Each row is where one point has got to under a steady rotation. How many ticks took it there?
The counts run from 0 to 722.
[130 151 125 173  94 111 173 119 159  56  86 103 137 117 124 153 123 142
 105 127 137 137 105 132  69 138 127 115  96 121 109 166]
456
[153 128 103 148 115 127 177 127 160 117 110  74 152  98 118 158 149 169
 122 104 129  86  97 104 134 118 122 110 114  68 142 101]
275
[139 149 130 156  74 118 146 119 137  73  65 106 171 151 131 132 119 130
 128 138 128 107  98 123 107 154 131 151  80 118 153 155]
263
[121 154 135 138 104 104 140 113 102  77  89 103 129 136  75 189  93 106
 113 154 111 101  94 112 137 126 145  86 117 128 144 150]
54
[100 162 139 151 150 111 174 131 128  74 130  99 129 129  50 164 130 133
 122 105 134 119  94 128 122 125 131 111 106 152 167 159]
249
[136 126 119 145 165  89 138  94 102  88 110  95 120 154 141 148 127 143
 100  93 175  84 112  65 153 112 121 127 111  99 156 129]
654
[ 81 157  83 165 128 121 121 148  98  90 121  80 163 139 125 156 145 131
  97 105 155 142 122 168 153 144 135 159 139 137 153 141]
420
[153 101 106 125 147  90 142 110 178  50  99 113 138 157 148 153 146 132
 115 122 181 127 122 137 143 127 127 133  97 121 143 115]
446
[151 139  95 146  72 114 139 167 145  91 104  88 161 154 145 161 137 129
 130 136 129 115 117 173 182 137 129 122 106  97 142 120]
522
[ 69 160 108 127 150 121 143 110 126 127 124  94 122 130 126 164 160 156
  75  78 147  98 128 100 110 115 100 137 129  98 149 114]
376
[120 146 113 115 155 120 154 122 134 103 133  67  85 140 128 169 138 163
  98 141 168 129 122 144 183 120 148 113 104 115 172  97]
233
[ 92 147  94 150  99 139 152 127 107 102 133  78 119 163  97 125 132 154
  92 136 178 104 140 142 152 135 144 163 109 131 170 121]
511
[125 139  66 133 116 105 150 118 161  70  89 112 155 127 109 173 129 120
 124 127 168 122 122 187 141 141 145 150 132 129 145 150]
244
[ 95 184 126 103 136 133 130 117 139 110 105 110 168 121 112 149 123 156
 119 124 141 109 103  69 132 129 102 168 120 108 187 139]
89
[125 153 109  96 150 108 107 124 110  55 125  91 147 142 124 169 132 140
 107 145 159 160 105 140 181 108 111 128 121 107 165 121]
142
[ 87 138  84 129 128 129  97 144  80  89 102  81 148 130 134 170 134 137
  99 138 157 124 119 137 186 126 142 145 139  90 151 107]
226
[ 94 160 125 166  70 133 138 139 114  82 140  96 160 145 117 172 130 119
  88 154 135 163 144 134  91 131  96 111 134 146 125 136]
507
[100 126  95 123  98 100 114 159 130  80  89 134 135 136 143 180 116 106
  89 155 178 102 150  91 132  97 102 118 138  98 112 102]
396
[ 60 166 127 130 127 135 148 137 113  82 138  80 117 137  82 153 159 157
  95 107 117 135 104 157 135 113 112 122  93 105 154 129]
721
[116 118  93 132 145  99 128 108 137  95 116  77 133 157 117 165 145 149
  81 102 150 111 122 166 175 123 140 134 136  99 154  85]
621
[143 120  86 150 134  99 139 186 146  76 117 114 171 110 112 142 129 135
 124 123 170 125 102  68 150 101  95 120 141 113 139 110]
100
[130 159  93 176 121  89 129 143 135  98  75 103 163 110 131 136 107 149
  77 100 138 128 115 123 121 155 136 148 152  86 124 141]
665
[134 145 154 149  94 120 155 132 138  86 114  68 104 153 150 167 125 140
  78 169 118 151 118 143 136 132 137  86  88 126 150  88]
617
[100 130 133 120 142 132 137  87 163  93 112  96 155 139 119 210 147 107
  95 131 134 144 122 137 124 140 118 109 119 158 169  76]
239
[106 176 106 143  84 100 131 172 147 109  92 105 141 176 114 138 120 134
  79 126 144 116 152 176 159 150 128 160 128 108 151 122]
127
[ 90 166 142 168 134 137 178 136 142 119 126  74 113  97 130 152 136 175
  84 119 125 139 108  79  84 129 122 110 110 123 152 113]
669
[127 158  75 140 169  93 126 136 145 101  92 113 151 102 150 166 109 138
  96 119 191 135 123  99 151 128 134 141 162 109 136 141]
193
[136 141 116 136 143  74 138 164 168  86  99 112 136 142 107 176 136 116
  86 112 127 135 120 169 161 125 122  93 139 106 127  96]
236
[113 151 121 147 136 104 149 129  96  89 105  88  91 131 131 140 125 160
 104 114 139  81  97  97 142 110 130 103  92  64 137 152]
267
[123 168 101 183  78 113 150 158 135 117 102 103 149 175 146 146 101 121
  91 141 170 114 147 126 130 169 137 155 126 145 144 155]
212
[ 95 164 137 121 118 132 169 126 182 115 121 105 121 118 133 176 132 152
  71 148 160 149 143  89  84 123 102 122 122 139 152  79]
584
[125 134 156 156 137 116 133 110 145  96  87  92 145 148 190 164 141 138
 102 117 129 125 104  80 106 132 103 107  84 117 151  89]
272
[ 83 149 100 132 154 126 149 140 139 113 157 109 150 121 125 189 163 130
 118 104 174 116 135  76 119  95  78 122 144 128 146 123]
292
[125 163  81 186  74 119 161 188 139  98 111 106 147 149 130 132 114 137
 106 143 171 116 146 133 139 150 130 155 123 135 143 153]
211
[111 167 121 147 161 115 162 127 167 146 112 120 149 137 125 192 126 115
  96  98 155  93 138  77 119 142 109 139 149 147 165 111]
290
[113 134 109 142 156 105 150 126 147  58 132 106 146 155  98 125 156 140
 115  99 178 117 117 140 144 124 117 145  94 150 170 157]
251
[132 125  95 152  83 124 145 183 133  79 122  76 146 141 136 154 148 139
 139 138 137 121 106 161 177 118 120 113 103  91 140 114]
521
